Each path below is one point turned by a fixed rotation once a step. After each direction that follows a path, write how fast that rotation turns it, in degrees each step (0 if it stays still).
Each turn is a multiple of 5 degrees from 10 to 175, or 0.
Each row of a path follows its step; steps can be skipped.
path 1
step 0: [ 1.68  1.45 -0.73  0.17 -0.45  1.10 -0.25 -0.18 -1.41 -0.39 -0.95 -2.14
 -1.55 -0.60  1.05 -0.91 -0.31 -0.71 -0.88  0.98  0.86 -1.17  1.80  0.16
 -1.71 -0.43  1.46 -1.78  0.14 -0.23]
step 1: [ 0.81  0.34  0.15  0.18  0.17  0.48 -0.05  1.44  1.12 -0.51 -1.51  0.79
 -0.84  0.89 -1.92 -0.86  0.49 -2.02  0.42 -1.06 -0.91  0.19  0.83  1.10
  0.41  3.23 -0.71  0.12 -0.97 -1.09]
step 2: [-0.92  0.55  0.29 -0.02 -0.05  1.08  1.09 -1.09 -2.09 -2.46  1.22 -1.38
 -1.70 -0.92  1.00  0.44 -0.23 -1.23  0.00  0.35 -0.14  0.63 -1.30 -0.28
 -1.78  0.85  1.22 -0.22 -0.56 -1.14]
step 3: [ 0.98 -1.22  0.47  0.71  0.33 -0.03  0.22 -0.03  0.05 -1.42 -2.20  1.95
 -1.27 -2.01 -0.99 -0.99  1.02  0.65  0.00  0.60  1.67 -1.17  0.12  0.19
  1.86  1.37 -0.31  0.68 -0.40 -1.23]
step 4: [ 0.73  1.80 -0.97  0.82  2.22 -0.84 -0.19 -0.76 -0.36 -0.02  0.97 -1.09
 -0.71 -0.26 -0.10  0.27 -1.39  0.69  1.28  0.16 -0.33 -0.92 -0.43 -0.08
 -1.73  1.14  2.28  1.93  0.53 -1.31]
step 5: [-0.22 -0.48  1.12  1.45  0.28 -0.36 -0.59 -0.18 -0.24 -2.13 -1.18  0.49
 -1.43  0.08 -0.34 -2.71 -0.36  0.71 -1.55 -0.38 -0.41 -0.94  1.89  1.80
 -0.24 -0.11 -0.91 -0.79  1.52  0.03]
step 6: [ 1.08  1.70 -0.71 -0.85 -0.65 -1.10 -0.40  0.35  0.66 -0.53  0.95 -0.25
 -0.53  1.00  2.17 -1.86  0.52 -0.75  1.41  0.22 -0.47 -0.70  0.10 -1.49
 -0.95  2.94  0.57  0.08 -0.38 -1.05]
step 7: [ 0.43 -0.72  0.90  0.87  0.45 -0.67 -0.87  1.13 -1.96 -2.81  0.52 -0.57
 -1.19 -0.32  0.09  1.02 -0.43  0.48  0.12 -1.32 -0.97 -0.25 -0.42  1.33
  0.73  0.06 -2.49 -0.58 -1.15 -1.58]
step 8: [ 2.42  0.24 -1.64 -0.48 -1.05 -1.04  0.11  0.88 -1.14 -1.01 -0.97  0.20
 -0.57 -2.01  1.18 -0.46 -0.92 -0.11 -0.99  2.06  0.01 -0.99 -0.33 -1.27
 -0.04  1.29  1.57  0.56 -0.23  0.64]
step 9: [ 0.70  0.67  1.30  1.54  1.20  0.27  0.72  1.06  0.35 -0.70 -1.90 -0.61
 -2.01  1.94 -0.85  1.66 -0.96  0.63  0.63 -0.76 -0.93 -1.55 -0.06  0.89
  1.03  1.35 -0.27  1.38  0.11  0.14]
step 10: [-0.75  0.42 -0.44  1.95 -1.49 -0.57  0.53 -0.36 -1.13 -1.12  0.94  0.99
 -0.71  0.58  0.46 -0.39  0.05 -0.87 -2.02  2.77 -0.66 -0.38 -0.18  0.17
 -2.36  1.04  0.76 -0.06  1.38 -0.08]
Directions:
[-0.72 -0.69 -0.10  0.47 -0.44  0.23  0.36  0.14 -0.51  0.59  0.00 -0.23
 -0.27 -0.33  0.70 -0.18 -0.81  0.60 -0.14  0.28 -0.27  0.69  0.29  0.70
 -0.12  0.05  0.06 -0.22 -0.06 -0.58]  140
[-0.12  0.07 -0.12  0.13  0.16 -0.94  0.33 -0.17 -0.53  0.22  0.28  0.37
 -0.54 -0.03  0.43  0.07  1.06 -0.31 -0.04 -0.01 -0.17  0.21 -0.35 -0.23
  0.91 -0.57  0.21 -0.28 -0.34 -0.81]  85
[-0.30 -0.89 -0.13 -0.27 -0.08  0.07 -0.01 -0.14  0.08 -0.72  0.72  0.12
  0.16 -0.24  0.84  0.49  0.27 -0.53  0.29 -0.14  0.91  0.28  0.19 -0.09
 -0.05  0.54 -0.77  0.45 -0.23  0.01]  80
[-0.93 -0.04 -0.46 -0.36 -0.07  0.27 -0.18 -0.64 -0.63 -0.64  0.46 -0.54
 -0.41  0.12 -0.58  0.64  0.08  0.34 -0.37  0.06 -0.40 -0.84  0.42  0.02
  0.02 -0.40 -0.23 -0.37  0.00  0.08]  145
[ 0.13 -0.02  0.29 -0.79 -0.36  0.51  0.63 -0.15  0.31 -0.20 -0.19 -0.15
 -0.31 -0.42  0.94 -0.50  0.33  0.35 -0.08 -0.05  0.18 -0.65  0.02  0.37
  0.80 -0.03  0.58 -0.22  0.37  0.70]  130
[ 0.06  0.19 -0.45 -0.48  0.44 -0.22  0.49 -0.38 -1.01  0.04 -0.18 -0.05
  0.80  0.22  0.42 -0.18  0.35 -0.04  0.76  0.83 -0.49  0.13  0.15  0.06
 -0.63  0.29  0.31  0.16 -0.18  0.52]  170
[-0.39  0.02 -0.49 -0.69 -0.27 -0.77  0.34  0.14  0.55  0.43 -0.02 -0.54
 -0.12 -0.01 -0.64 -0.08 -0.16  0.28  0.18  0.06 -0.08  0.27  0.57 -0.56
  0.74  1.09  0.14  0.35 -0.10 -0.09]  145
